runs of hidden systems
R, seq 1 (8 x 22)
[[ -5   2  10  24 -19   0   5  -6  -5  -9   8  -5 -23  18  19  22  25  30
   32   0  -7  10]
 [  9 -21  27  19 -10 -19  -5   8 -15 -12  -5  24 -13   7  20 -13 -18  26
   -5  -6   6  13]
 [ -1   2   7  10   5 -33 -18  -4  10  28   9  22   3  20   6   3 -17  -2
  -25  20  -8  -3]
 [ -1   5 -13  19   9   4 -29  -8 -11  -5 -10   0  -3   6  -3   2  -7 -36
   -9  23  -8  20]
 [-23   3  -6   1 -24  -6  -1   2  -7  -2   2  10  -8 -19 -13  26  11 -16
   22  15  -6  20]
 [-11   0  13  26 -19  -2   5  -7  -7  -6   7 -10 -19  22  12   8  18  13
   21  -6 -12  14]
 [  2 -12  15  14  -6 -17  -6  -1  -8 -14  -8  26 -14   2  22  -1 -17  26
    2   9   7   8]
 [  8  -6  11  17  -1 -25 -20   4  -1  25  11  14   2  19   2   4  -8  -5
  -18  10  -8   5]]
Z, seq 2 (8 x 22)
[[-23  12  -5  -1   3 -21  11 -24  26   5   9  12  -3  16  23   6 -14  24
    3  22   2 -26]
 [ 38 -12   2  23  16   9 -35  11 -23   0  -6  -4  -4  14   5   1  -3 -10
  -11   6   1  18]
 [-32   5   2 -25 -12 -24  12   8   5  10  -3  16   1 -24 -23  -9 -17 -16
   -9   4  -2   6]
 [  1  18 -12  10   3  14  -6 -11   5   7   9 -23  -9  19   5  26  31   1
   19  12 -12   1]
 [  2 -17  13   7 -16   6   2   7 -20 -29 -19  17  -7 -22   3 -11  -7   4
    8 -13   9  22]
 [-12   0   7   3  -9 -28  12  -3  18  28  26   3   2  21   7   7  -2  15
    0   3  -6 -21]
 [  9   7  -5  17  22  14 -21 -10 -12 -19 -19  -8 -14  15  11 -12 -10  -7
  -10  12  -1  16]
 [ -2  -8   2 -17 -12 -21  -3  17  -1  16   3  27   6 -28 -16  16  -7  -3
   -1   9   6   5]]
K, seq 3 (8 x 22)
[[ -2  -9   3  10 -22  -5  -2   3  -2  13  10  12  15  -8  -9  14  12 -16
    2  -5  -5   4]
 [-18   1  -6   9   0   5  11  -7  -2 -15   4 -22 -10  14   6 -10  -5  -5
   13   0  -2  -3]
 [ 17  -9  -4  -5   5   1  -5   8  -3  -4  -1  10  -1 -11   9  14  -6  18
   10  11  14  -6]
 [  3  -3  17   1  -1  -9   2  10  -3  15   4  -6  -2  12  -7 -17   0   2
  -15 -15  -7   5]
 [-15  20 -10 -12  10   1   0 -15  12  -4 -11   2  -2  -6   1   1  -3  -1
   -4  14  -1  -2]
 [ 17  -9   1  15  -8   7 -13   1  -9   5   2   8  10  -2   0  13  11 -10
    1  -3  -2   8]
 [-23  -3   2  -1 -11  -5  16   1  -2  -8   3  -9  -5   1  -4 -12  -8  -6
    7  -7  -2   1]
 [ 10   3  -8  -2  10   3  -4  -2   4   1   4  -3  -5   4  11  15   3  16
   10  13   6  -9]]
C, seq 4 (8 x 22)
[[  5  -8 -12  24 -15  24  -5   0 -16 -11   8 -20  -1   3  -1  22  27 -20
   30  -1  -5  12]
 [-11 -13  17   4 -15  -4  19   8 -12 -26  -5   1 -22  -3  13 -14  -9  30
   21 -12   8   8]
 [ 16   0  11   2   8 -18  -2   2  12  28  17   2  -3  23  15  11   4  33
   -6   4  -1 -17]
 [  3   9   7   2  19  -7 -19  -8   0   2 -19  11   1   6  -1 -22 -19 -11
  -35   7  -5  12]
 [-14   5 -16 -14  -8  -7  -3   1   6  13   4  13  13 -23 -17  21   1 -24
    5  18  -1   0]
 [ -7   1  -5  21  -9  20  -2  -5 -14 -15  -1 -21  -7  10  -2   2  18 -20
   16  -6 -10  16]
 [ -5 -11   6  -2 -12  -4  13   5  -4 -19  -2  11 -12 -12  13   5  -6  29
   22   0  12   0]
 [ 15  -4  15  11   2 -12  -5   5   2  23  14  -6  -2  27   8   0   6  16
   -9  -7  -7  -5]]
L, seq 5 (8 x 22)
[[  5  -5  -4  16  -4   1   3 -17  15  19  19  -3  29  21   7   2   8 -11
  -10  -9  -7 -25]
 [ 11 -13 -15   5  17  14  -7   2 -11 -21  -7  -8   8  -2   5 -17 -26 -17
   -5   4  14  -8]
 [  3 -10  -8 -16  -6  -5   8  25  -5  12  18 -13  -1 -13 -15  15   2  -2
   19   2   7  -8]
 [ -6  18   4 -12  13   9   9   0   3   1  -5 -27 -12  11  -5 -17   9   7
   -6 -11  -8   3]
 [ 15   2  -1 -11   2  14   4  -5   7  -5  -9  14  12 -20   7   9   9  20
    2  -7  10  -9]
 [  5  -9   6  11  -7   1   4   0   2  15  12  -7  20  13  -4 -10   5 -14
  -12 -20  -7  -9]
 [ -1   0 -17  -8  18   6   3  -5   5 -12  -3  -7   6  -3   7 -10 -21  -5
   -2  10  12 -18]
 [ 19 -11  -3  -3  -2   9  -3  19 -11   7  10 -14   2  -6  -9  13  12  -3
   12  -5   4   1]]
R, seq 6 (8 x 22)
[[ -1   3   7  15  -1  12   0 -19   3  -8 -12   4  14   8   7 -20   2 -11
  -19 -19  -7   2]
 [ -2  -7 -15  -1  -5   0   2  -9   9  -2   6  15  18 -13   7  14  -9  -5
    8  12  10 -19]
 [  5 -12  -4   8   1   4   2  14 -10   3  15 -26  -1  14  -6  -5  -1 -14
    8  -6  -1  -4]
 [-14  11  -1 -19   7  -4   9   3   2  -9  -9  -3 -17 -10  -1  -4 -10  14
    5  10   5   2]
 [ 20   4   8  -1   3   6  -8   5  -1  15   0  -1   1   2  -2   9  19  11
   -5  -8  -4   5]
 [-11   1   6   2  -4   2   7  -8   2  -9 -10   7   8  -5   0 -19  -9  -9
  -12 -12  -2   2]
 [  5   0 -11   1   1   1  -1  -8  10   8  10   2  12   1   7  17   3   1
    6  10   3 -16]
 [  3 -11  -1   5   1   8   1  11 -14  -9   1 -15  -1   1  -4 -12  -7 -12
    3  -8   2   3]]
W, seq 7 (8 x 22)
[[ 42   6  -6 -17  29  26  -3   5  10  18   3 -20  18   2   1   2  18  16
  -13 -15   6 -24]
 [ 10   2   1 -24   8  24  17  -2   9  -1 -13  -4  29 -20 -12 -29   2  -8
  -24 -36   5 -15]
 [  9  -1 -21 -16   8  21  22  -5  20   9  18 -22  30  -2  -1   3   8  -3
    7 -14   8 -43]
 [ 26 -13  -8  -8  17  36   9  10  -9 -16  -4 -31  16  -5  -3 -24  -2  -8
   -2 -29  13 -15]
 [ 10  -3  -2 -36  11   7  28  16  12   8   9 -17  12 -13  -8 -12  -4  21
    0 -21  15 -32]
 [ 29   8  -4 -11  27  29   4  -2   9  10   0 -30  16  12   1 -15  14   6
  -15 -23   1 -22]
 [ 16  -1  -7 -30  14  22  16   2  10  -4 -10  -1  27 -28  -7 -17  -5   1
  -14 -22  15 -24]
 [ 16  -4 -10 -12   6  21  18   4  12  17  19 -29  27   5  -8  -4  14  -7
   -1 -26   2 -33]]
P, seq 8 (8 x 22)
[[  2 -13  -9 -16  -2   9  16  12   0  -1   7 -10  16 -17 -10  -7  -6  -9
    6 -13  11 -18]
 [ 12   6  -6  -7  15  20   7  -1   5   3   5 -28   4  10   2  -6  11   6
    2 -11   1 -15]
 [ 22  -9   5  -6   8  15   4   3  -2  -6  -9   3  13 -10   5 -14  -4  10
  -11 -19  11  -8]
 [  8   0   1 -10  -1   7   9   1  10  19  10  -7  23  -2  -9  -2  12  -6
   -9 -18  -3 -16]
 [  9   0  -9   3   9  26   1 -11   1 -12  -8 -11  17  -1   3 -12   4 -14
   -6 -14   2  -8]
 [ 17 -14  -7 -10   0  13   7  12  -2   1   6  -5  18 -16  -5   3   2  -2
    6 -11  12 -14]
 [  4   1  -1  -7   7  14  12   2   2   3   5 -26   7   7  -5 -16   6  -3
   -3 -20  -1 -12]
 [ 18  -1  -5  -7  12  19   3  -6   6  -6  -8   0  16  -9   8  -6   0   9
   -6 -11  11 -15]]
J, seq 9 (8 x 22)
[[-14  15   1   0   0 -10  10  -6  16  24  21 -23  -5  29   0   5  16   6
    2   0 -14 -13]
 [ 21  -3   2   3  19  19 -10  -3 -11 -26 -23   3  -7  -4  17 -14 -10  17
   -6  -2  12   7]
 [  1  -8   5 -12 -12 -20   2  12   8  30  13  19  18 -14 -16  11   0  -5
  -10  -2  -1  -7]
 [-15  16  -9  11   8  17   0 -20   2 -10  -7 -22  -1  17   2 -14   7 -22
   -6  -2 -12   3]
 [ 12 -13 -10  -8  -3   6   0  11  -7 -15  -3  14   0 -26   6  18  -7  14
   20  11  19  -3]
 [ -6  -5  14   8 -12 -11   8  11  -2  22  19 -16   1  20 -11  -8  10  -8
   -5 -18 -13   1]
 [ -6  16  -6  -8  19  10   4 -18  10 -19 -18  -1  -8  -1  16 -11 -10  17
   -2   8   6  -7]
 [ 28 -17   2   5  -4  -2 -15  16  -8  17   9  11  14  -8  -6  17   5  -5
   -4  -1   4   0]]
K, seq 10 (8 x 22)
[[ 18 -14 -11  11   6   4 -18   7 -11  -2   3   2   6   0   3   8 -11 -14
    3  14   8  -2]
 [ -9  -4   5 -11  -5  -6   7  20 -10   3   4 -11  -8  -7 -17  -8  -5  -7
    3  -6   0   8]
 [ -1  16  -2 -10   7   8   3  -4   6   0  -5  -9 -12   0   3   9  14  18
    7   4  -2   2]
 [ 11  -6  11  10  -7   3  -4  -5  -2  -4  -8  18   7  -4   8  -2   4   8
   -8 -11   0   6]
 [-17   1   0   2  -7 -12   8  -7  10   9   9   1   7   8   0  -5  -7  -7
   -4   1  -4 -10]
 [  8  -1 -12   6  13   7 -11  -3  -3  -6  -1  -7  -1   5   6   4  -7  -7
    2  14   4  -2]
 [  3  -9   4  -6  -7  -3   0  16 -10   2  -1   3  -1 -14 -10   0  -3  -4
    3  -4   4   9]
 [-10  11   2  -6   0   0   8  -2   5   5   3 -14  -8   7  -2   0  10   8
    5  -2  -6   0]]
L, seq 11 (8 x 22)
[[-23  23  -1  -1  -1   0   7 -40  27  -4 -16  26  17  -5  14  -7   0   2
  -18   2  -7 -11]
 [ 18 -23  -7  40 -13  10 -18 -10 -10  -6  10  11  19  10  17  18   4 -18
   10   4   2  -1]
 [-22 -18   2   1  -7 -19   8  16 -13 -10   5  -5  -9   1  -7 -22 -35 -15
    1   3   5   4]
 [ -1  13  -8 -10  12  -9  -6   7   3   9   8 -12 -24   7   4  23   5  21
   16  27   1  -1]
 [  8   8  20  -2  -2   6  -9   6 -11  -2 -21   6 -10  -9 -10  -9  14   5
  -14 -15  -9  31]
 [-22  10  -1  -5 -13 -12  10 -21  21   9   2  23  14  -7   4   8   2   2
   -2   5  -4 -12]
 [  9  -6  -3  32   1  11 -16 -12  -8  -7   1  -6   3  21  14   2   3 -14
    0   3  -6   5]
 [ -9 -15   0  -5  -8 -13   4  13 -10 -11  -3  13  -4 -18  -3  -5 -24  -2
    6   6  11   4]]
C, seq 12 (8 x 22)
[[-15  -8 -15   9  10 -14   1  -2   1  -3  15 -16  -3  22   8 -10 -33 -15
    3  21   6 -18]
 [ 19  -1 -10 -12  19   3 -18  23 -15   0  -4 -10 -17  -9  -9  12  -6   0
    6  22   8  11]
 [-13  15  14 -16  -9  -3   7  10  -3   9  -8  -5 -15 -10 -19   0  19   5
   -1 -11 -12  23]
 [ -8  15   1   8  -8   8   4 -26  13  -5  -7  12   3   2  16  12  17  14
    5   1  -6  -2]
 [ 13 -20   8  23 -11  -3  -8  -2  -8  -4   2  18  14   3  11  -2  -8  -4
   -5  -7   3   0]
 [-16  -6  -3  -1  -1 -19   6   5   3   6  13  -7  -2  11  -2  -8 -20  -8
    1   9   1 -10]
 [  9   7 -11  -3  17   6 -15   3  -5   0  -3 -11 -12   3   1   9   0  -1
    3  19   2   5]
 [ -1   3  10  -9  -8  -1  -1  11  -8   1 -10   7  -8 -17 -12   1   7   2
   -1  -7  -3  20]]
W, seq 13 (8 x 22)
[[-17  15 -15  -5  10   0  -5   4  -1  10   7 -29 -11  11 -17   4   4 -27
    4  17 -10   6]
 [  2   7  -5 -11  -2  16  -3   6 -11 -19 -17   2 -15 -28  -5  15  12   9
   20   6   6  20]
 [  1  -5  22  10 -23  -6  11   2   0   9   8   8  -3   5   4   8  21  22
    8 -20  -7   5]
 [ -6   3   4  17   5  -3   0 -23   8 -11  -6   8   1  19  24 -15 -13   9
  -10   2  -1  -7]
 [ 11 -14  -6   2   5 -13 -15   9  -3  10   5  15  10  -5  -2   5 -21 -12
   -9  16   7  -6]
 [-19   9  -1  -5  -2  -4   1   7  -3   9   3 -17  -6   4 -20  -6   3 -24
   -4   1 -12  11]
 [ -6  11 -11  -7   1  11   1  -5   0 -12  -8  -1 -10 -14   3  18  10   8
   19  14   4   5]
 [ 13 -12  16  14 -15   1  -1   7 -11   1   1   7  -1   0   3   4  13  10
    4 -15  -3  12]]
P, seq 14 (8 x 22)
[[  6  15   3  -5   9   9   2  -4   4   2  -4 -11 -11   7   6   7  18  22
    5  -2  -3   2]
 [  6  -9  16   9  -8  -2   1  -1  -4  -4  -7  17   7  -3   7 -10  -3  10
   -9 -16   2   4]
 [ -8   2  -5   2  -6  -7   3  -9  12  16  12   2  16   6  -2   5   3 -12
   -4   2  -6 -13]
 [  6  -2 -10  10   9  13 -10  -3  -8 -11  -6  -9   1   3   3  -4  -6 -15
    0   5   2   3]
 [  2  -5  -2 -16  -2  -3   5  16  -4   2   2   0  -2 -17  -9   5  -5   4
    8   2   8  -1]
 [ -5  11   4  -3   3   4   7  -3   3   4   0 -16  -8  10  -1  -5  12   7
    0  -7  -7   2]
 [  7  -4   3   5   0   4  -1  -7   1  -9  -8  15   6  -6  12  -1  -4  11
   -3  -3   6  -2]
 [  1  -6   2   4  -7  -7   0   5   1  16  12  -2   9   5  -5   3   3  -8
   -4  -4  -5  -4]]
Z, seq 15 (8 x 22)
[[  8  11  -5  17  -9   5  -7 -19  14  13  12   8   3  12  19  43  34  19
   20  13  -9  -7]
 [  0 -25  17  30 -16   2  -5   2 -26 -27 -12   8  -2   3   7 -28 -15 -15
   -5 -18   0  23]
 [-23   3  -9 -11  -1 -35   8  -1  20  20  21  10  -3   7   6  14 -21  10
    6  29   3 -24]
 [ 20   5   0  16  20  15 -27  10 -22  -4  -9 -25 -22  20  -3  -2   8  -9
   -4   7  -8  26]
 [-22   4   7 -24 -17 -20  10   8   2   0 -11  31  -3 -37 -14   5  -7   6
    1   5   4  13]
 [ -1  10   3  23  -7   3  -3 -13   6  18  17 -19  -3  34   7  17  31   0
    8  -3 -19   1]
 [ -8 -11   3  10  -6   3  -4  -7 -14 -36 -23  21  -8 -16  13 -13 -22  -1
    4   6  10  17]
 [  2  -9   5   4  -9 -30   0  14   7  35  30   3   1  15  -2  19  -1   7
    2  10  -3 -13]]
J, seq 16 (8 x 22)
[[ 18  -2   9 -10  -5  15  16   3  11  18   9 -10  24  -1  -7  -4  26   9
   -8 -36  -3 -17]
 [  3  -2  -6  -1   8  23  17 -19  13 -13  -5  -7  27   0  11 -24  -5  -2
  -10 -23   7 -26]
 [ 19 -18 -20  -7   7  13   6   6   5   6  15  -7  30  -8   0   3  -9 -12
    2  -4  15 -33]
 [  1  -5  -9 -16  10  16  16  13  -2   1   7 -35  10   1 -16 -22  -4 -18
   -2 -19   4 -15]
 [ 11   8 -12 -28  14  22  16   4  10  -2  -1 -19   9 -14  -3   2  10  14
    9 -10  11 -21]
 [ 24 -11   5  -4  -1  22  11   8  -1   6   5 -14  21  -2  -5  -9  16   2
   -4 -34   3 -13]
 [ -4  -1  -6 -14   5  12  23 -10  16  -4   2  -8  23  -5   3 -19  -6   1
   -7 -20   8 -29]
 [ 24 -11 -17  -2  13  21   3   1   4   4  11 -17  25   1   2   0   1  -9
    1  -8  10 -28]]

runs to name
seq 17 (2 x 22)
[[-15   2   1  13 -21 -15   2 -14  11  11  12  17   4   3   8  23  10   3
   11  11  -7  -3]
 [  4 -14   3  30  -4   3  -8  -2 -16 -15   2  -7  -8  20  15  -5  -7  -4
    7   1   0   8]]

R
seq 18 (2 x 22)
[[-11   7  -5   2   9  13   8 -24  10 -22 -14   1   7   2  15 -20 -12   1
   -7  -3   4 -10]
 [ 23 -23  -3  12  -9   2  -4  11  -8   4  15   5  12  -2   8  19   3   5
   14  -1  10 -10]]

L
seq 19 (2 x 22)
[[  8  10   6  -2   0 -15 -11   3   6  27   9   7  -7   8   0  26  16  17
    0  14  -8   4]
 [ -4   3  14  14  -1   4  -8  -8 -10 -15 -21   8  -7   4   3 -20  -2  -5
  -15  -9  -7  25]]

J
seq 20 (2 x 22)
[[-10   3 -20   3   6 -10 -11 -10   9  13  11   3  13   5  -2  11 -14 -27
   -4  27  -1 -13]
 [  0  -2 -10   8   1  15 -11   9 -20 -18  -8 -14 -14  -6  -8   5   3 -20
   15   9   0  21]]

L
seq 21 (2 x 22)
[[-21 -10  20 -12 -26 -27  21  15   2  16   9  16   4 -13 -17 -10  -6   2
   -4 -18  -3   2]
 [ -7  22 -10  14  15  11  -4 -31  17   0   1 -16  -1  29  19   3  11   1
   -1  12 -12 -11]]

J
seq 22 (2 x 22)
[[ -8  20   7  -4   4 -10  -4 -12  15  22  -2   5   3  10  -3  -1   8   0
  -20   2 -14   1]
 [  5   0  -3  14  -3  10 -16 -11  -7 -11 -15  16   7 -10   3   6   3 -16
   -3   5  -2  16]]

P
seq 23 (2 x 22)
[[  4   6  -5  15  12   9   6 -15   8  -4  12 -26 -11  33  26   4   7  25
   14   3  -1 -19]
 [ 28 -15  10  -4  15   1 -14  13 -13  -9 -18  19   4 -14   5 -16 -23  10
  -21  -4  14   6]]

W
seq 24 (2 x 22)
[[ -9 -17  -4  27 -10  -1   9 -14  -4 -27   6   1  -1  15  29  -7 -18   6
   18   4   9 -13]
 [ 10 -15   0   0  11 -24  -7  19  -4  16  19  -3  -7  15   4   0 -25   8
   -2  16   8 -13]]

J
seq 25 (2 x 22)
[[ -9  12   8 -14   5   5   7  14 -11 -10 -11 -21 -30  -3  -9  -9   7  13
    9  -5  -2  20]
 [ -1  12  12 -12  -7  -2  10  -7  13   7  -5  16  -1  -9   6  11  18  32
    1  -8  -2  -1]]

L
seq 26 (2 x 22)
[[ -2 -18   6   4 -15   2  18  11  -9 -12   9 -10  -1  -2   2  -7  -3   7
   17 -17   6  -5]
 [ -1   3  -3  -3  11  -4  10  -8  14   7  10 -10   3  16  12  -6  -7  15
   -2   1   3 -25]]

P
seq 27 (2 x 22)
[[ -1  26  13  -5  -7  -4   4 -17  25  36   8   5   6  12  -1  21  42  21
   -8  -9 -20  -4]
 [  4  -2  -6  24   0  25 -10 -34   1 -29 -25  19  23  -5  19 -12  -2 -16
  -12  -6   2   2]]

W
seq 28 (2 x 22)
[[  9  18 -11 -22  18   9  -2   6   6  12   1 -18  -9  -4  -7  17  15  11
    6  12   1  -3]
 [  9   1  13  -4  -8  17   3   3  -8  -9 -16   3   3 -16  -7  -8  16   3
   -4 -25  -2  17]]

Z
seq 29 (2 x 22)
[[  1   5  19 -14  -1 -20   1   1  14  28  -4  23  14  -4 -10 -14  -4   6
  -35 -13  -6  -2]
 [-16  24 -15   6  10   8  -9 -26  13   7  -4  -8  10  12  -2  -2   6 -30
  -14  12 -14  -2]]

K
seq 30 (2 x 22)
[[ -4   0   0   6  -1   9  -8   2 -13 -10 -12  -5   0  -4 -10 -12  -2 -25
   -6  -4  -5  18]
 [-18   2  -8  -7 -12  -5  14  -3   7  -5   5   3  -2 -11   2  13   0   5
   20  10   4  -7]]

L
